One vector is turned by the same rotation once a step. Each row is the vector after some number of steps, and that number follows the row.
The counts run from 0 to 467.
[198 165 171 151 147 146 138 107 119 124 157 148 143 126 105  94 134 135
 139 105 103 137 139 126  68 161 143 140  91 100 189 140 124 103  92 155
 157 138 132 163 130 119 119 172 123  86 123 137 124]
5
[150 143 183 128 145 130 135  88 106 135 135 132 141 131  98 121 104 113
 167 100 125 172  97 125  87 144 145 124 108 103 176 135 147  80 112 151
 181 138 150 174 155 145 103 119 164 108  77 146 123]
431
[169 147 161 162 154 155 154  99  99 117 126 180 154 125 104 119 108 118
 178 136 122 131 100 132  93 171 145 139 124 109 190 107 153  94  87 148
 169 137 129 173 130 144 122 139 146  93 110 149 146]
435
[170 163 170 144 164 147 159 117 110 141 146 181 137 127 112 106 129 140
 141 130 111 105 124 136  92 163 145 141 103 113 192 108 148  87 119 149
 166 137 104 172 140 132 133 177 123  84 113 127 136]
180
[146 162 154 123 121  99 131 112 121 156 154 137 126 107 117  98  93 111
 143 129 141 182  96 127 108 143 120 135 125  96 185 116 139  95 156 130
 186 138  99 163 148 139 156 144 120 121  72 165 127]
25
[188 152 164 153 142 166 125 130 112 138 136 111 144 126 111 118 114 114
 186  98 137 156 102  93 100 166 123 123 117 131 165 133 129  91  84 126
 154 127 130 165 160 163  93 133 151  75  96 145 123]
346
[169 142 166 139 152 136 126 104 140 161 136 139  98 108  78 102 123 166
 139 112 138 186  92 156 104 173 151 128 143  90 193 130  91 120  98 137
 156 107 121 165 141 133 122 134 131 117  89 138 151]
63
[162 166 171 148 132 130 106  76 114 137 133 144 144 123 117 123 108  93
 164 100 142 158 109 117  96 151 109 134 139  97 160 153 156  93 119 163
 188 143 119 143 158 152 132 121 137 108  89 166 108]
338
[180 167 160 124 133 118 107 110 124 106 160 148 142  98 115 103  76 123
 160 113 148 145 103 129 107 188 129 133 140  87 168 149 127 121 105 118
 168 117  93 149 158 146 162 164 114  96  92 158 154]
204
[155 151 179 135 146 129 114  99 106 124 175 142 113  80 118  82  91 124
 158 110 146 157  85 111  99 165 106 149 113  90 152 144 106 101 137 143
 141 132 101 150 125 114 126 154 104  96  78 139 140]
114
[161 148 182 141 134 132 130  85  87 125 129 131 129 143  92 102 105 134
 159  89 100 145 111 155  83 164 142 144 101 100 157 111 146 101  92 124
 156 132 146 139 156 150  94 144 139  92  81 160 138]
257
[159 149 155 117 149 119 137 102 116 124 130 140 120 112  90 127 110 129
 152 119 128 174 101 148 123 176 170 132 154 100 187 109 142 108 138 118
 180 119  99 186 145 145 135 163 110  81  77 169 107]
27
[169 154 192 137 143 152 169 134 126 125 140 164 137 116  88 100 113 134
 148 100 121 139 142 131 112 173 119 149 135 119 169 119 129 107 106 158
 161 138 116 202 135 129 138 145 151 109  88 134  84]
132
[183 160 184 154 157 159 134 119 104 138 161 142 157  95 116 108 119 115
 161 111 149 111 114 109 122 181 114 146 128 119 166 140 153 102 100 153
 164 122  94 160 154 141 126 155 132  91 106 126 114]
344
[176 159 166 130 157 125 139 135 103 142 174 143 123 123  98  83 113 133
 146 102 126 134 125 109  73 168 133 146  99  83 174 130 163  90  99 135
 148 115 106 153 171 153 129 142 139 100 112 106 181]
263
[183 158 173 117 132 146 145 142 118 122 129 161 141 133  82  87 112 142
 154  97  86 143 150 147  88 189 138 152 116 105 166 108 122 115  95 136
 157 115 118 172 147 157 132 149 138  95 102 147 132]
306
[168 145 151 133 165 136 151 143 127 175 172 150 103 115  96 108 114 147
 128 135 149 144  87 116  96 161 141 121 128  92 198 119 145  96 127 136
 154 129  84 182 164 131 131 168 114 119 118 122 159]
274
[179 175 169 129 141 132  88  92 117 176 155 114 136  97 111 114 111 122
 138  96 151 166 107 121 103 135 118 134 131 123 163 143 120 112 154 144
 193 110 109 143 166 149 127 133 133 100  56 138 111]
244
[172 166 171 131 147 137 153 118 112 164 160 126 111 154  85  94 135 132
 121  88 111 163 138 130  97 144 140 141 105  98 181 140 146  77 126 145
 169 143 107 171 150 131 109 159 107 101 107 141 102]
269
[160 133 152 137 144 124 106 117 118 128 150 120 119  87 115 106  96 128
 167 125 142 183  67 126  83 170 133 126 116  90 179 123 103 115 124  98
 140 111 110 154 151 135 123 154 122  84  87 151 158]
461
[187 141 158 130 166 169 120 148 136 168 149 120 101 133 104 116 126 131
 148  90 132 172  96 121  82 150  92 121 135 101 181 142  86 114 110 142
 160 120  95 160 162 141 109 143 115  88 116 152 155]
56
[151 160 166 144 146 130 126 103  89 149 158 112 140 108 117 111 130 130
 124  89 109 187 104 149 103 174 131 158 126 103 161 120 158  92 110 127
 185 106 104 160 158 142 123 144 129  88  86 155  81]
165
[194 153 166 115 154 160 135 117 146 153 110 142 123 141  78 112 124 152
 150  95 108 159 129 141  87 143 143 124 131 125 182 117  94 123 124 148
 180 139 126 173 143 145 112 144 142  97  83 158 127]
142
[181 154 160 132 132 131 133 108 115 146 161 135 123 124 109  76 103 136
 121 125 125 171 123 133  72 122 123 147 109  85 199 134 112 110 131 174
 172 128 101 170 135 108 143 161 107 132 116 150 137]
363
[162 141 165 125 160 146 138 101 151 165 148 159 107 105  96 108 117 169
 127 110 126 146 103 141  99 161 114 131 131  82 195 155 109 118 103 167
 164 120  97 162 147 115 150 156 120  97 116 122 144]
319
[153 141 149 125 141 103 131  98 118 143 131 130 119 117 100 129  95 117
 135 123 137 187  81 149 109 147 139 122 157  84 187 118 152 103 134 118
 186 121  94 170 160 145 148 147 123 105  82 176 121]
26
[172 173 138 114 168 150 105 125 134 154 167 124 117 106 109 107 147 150
 145  98 138 171 115 119 121 174 129 139 139 100 176 132  97  96 113 140
 155  93  87 156 131 150 123 146 110  74  89 130 130]
414
[182 154 167 108 158 143 142 103 116 175 143 134 106 147  93  96 110 128
 154 106 145 129 126  93 105 119 112 126 115 113 175 135 131  82 150 175
 176 145  93 164 167 143 111 152 114  91 104 128 155]
185
[190 156 171 145 148 154 144 119 122 145 147 118 135 128  98 109 138 145
 144  98 107 136 130 127  87 155 156 121 108  99 187 144 122 113  94 145
 176 114 116 179 150 133 118 180 107  74 130 137 128]
354
[175 130 194 146 142 150 149  88  90 158 133 134 127 131  65  81 105 152
 138  98 120 140 130 153  92 148 152 142 113 104 165 120 137 109  92 156
 172 116 121 170 160 125 108 135 145 124  96 131 148]
3
[168 147 154 142 145 152 118 140 100 113 171 111 144  84 118  99  93 115
 166 120 138 159  93 123 116 182 117 145 135 124 157  96 117 115 107 108
 154  99  88 177 128 142 130 172 114  71  75 154 115]
206
[148 164 171 127 167 140 129  85 107 127 152 169 137  94 119 110 101 139
 162 122 140 118 100 126 125 166 121 153 134 102 151 117 160  95 108 147
 170 102 101 159 135 154 135 139 150  79  69 133 153]
77
[206 156 153 146 147 122 122 105 137 121 152 146 118 113 113 103 106 113
 172 135 164 160  98  98  93 161 128 119 127  93 194 154 105 109 119 152
 152 145 115 153 140 141 133 144 104 120  98 151 161]
193
[166 150 143 122 134 131 144 112 137 161 144 127 111 141 117 117 108 113
 149 118 137 190  94 112  95 124 119 101 124 100 197 124 119  93 140 143
 192 155 102 164 150 150 128 158 112  89  93 176 130]
279
[191 151 175 131 153 145 136 114 127 139 112 159 141 154  95 118 107 123
 144  94  95 136 134 146  60 144 116 137 121 105 186 140 112 130 109 165
 180 148 126 162 149 136 139 154 129  94 120 168 123]
398
[155 143 208 128 148 121 156 137  94 157 149 149 125 123  94 110  91 110
 136 100 123 153 110 127  95 172 113 139 110 108 162 113 155 114 147 129
 162 146 106 178 178 141 127 129 152 123  70 148 115]
129
[190 161 177 142 129 140 139 132  95 156 149 154 127 141 107  87  89 103
 165 118 145 137 142  91  80 135 111 139  99 120 168 115 130  86 123 161
 166 158 121 158 148 148 104 137 140 117  86 145 143]
441
[147 153 175 125 139 120 128 129 100 115 147 138 163 114 111 104  92 122
 132 106  81 176 102 149  77 185 142 159 106  98 175 102 134 117 115 112
 154 122 126 180 140 136 147 163 156  90  81 155 118]
213
[164 148 156 114 133 133 131  99 135 143 149 125  85 117  90 105 102 129
 167 114 167 164  90 111 133 142 119 116 150  95 173 145 107  74 123 137
 164 123  81 162 144 140 114 148 106  89  80 148 133]
22
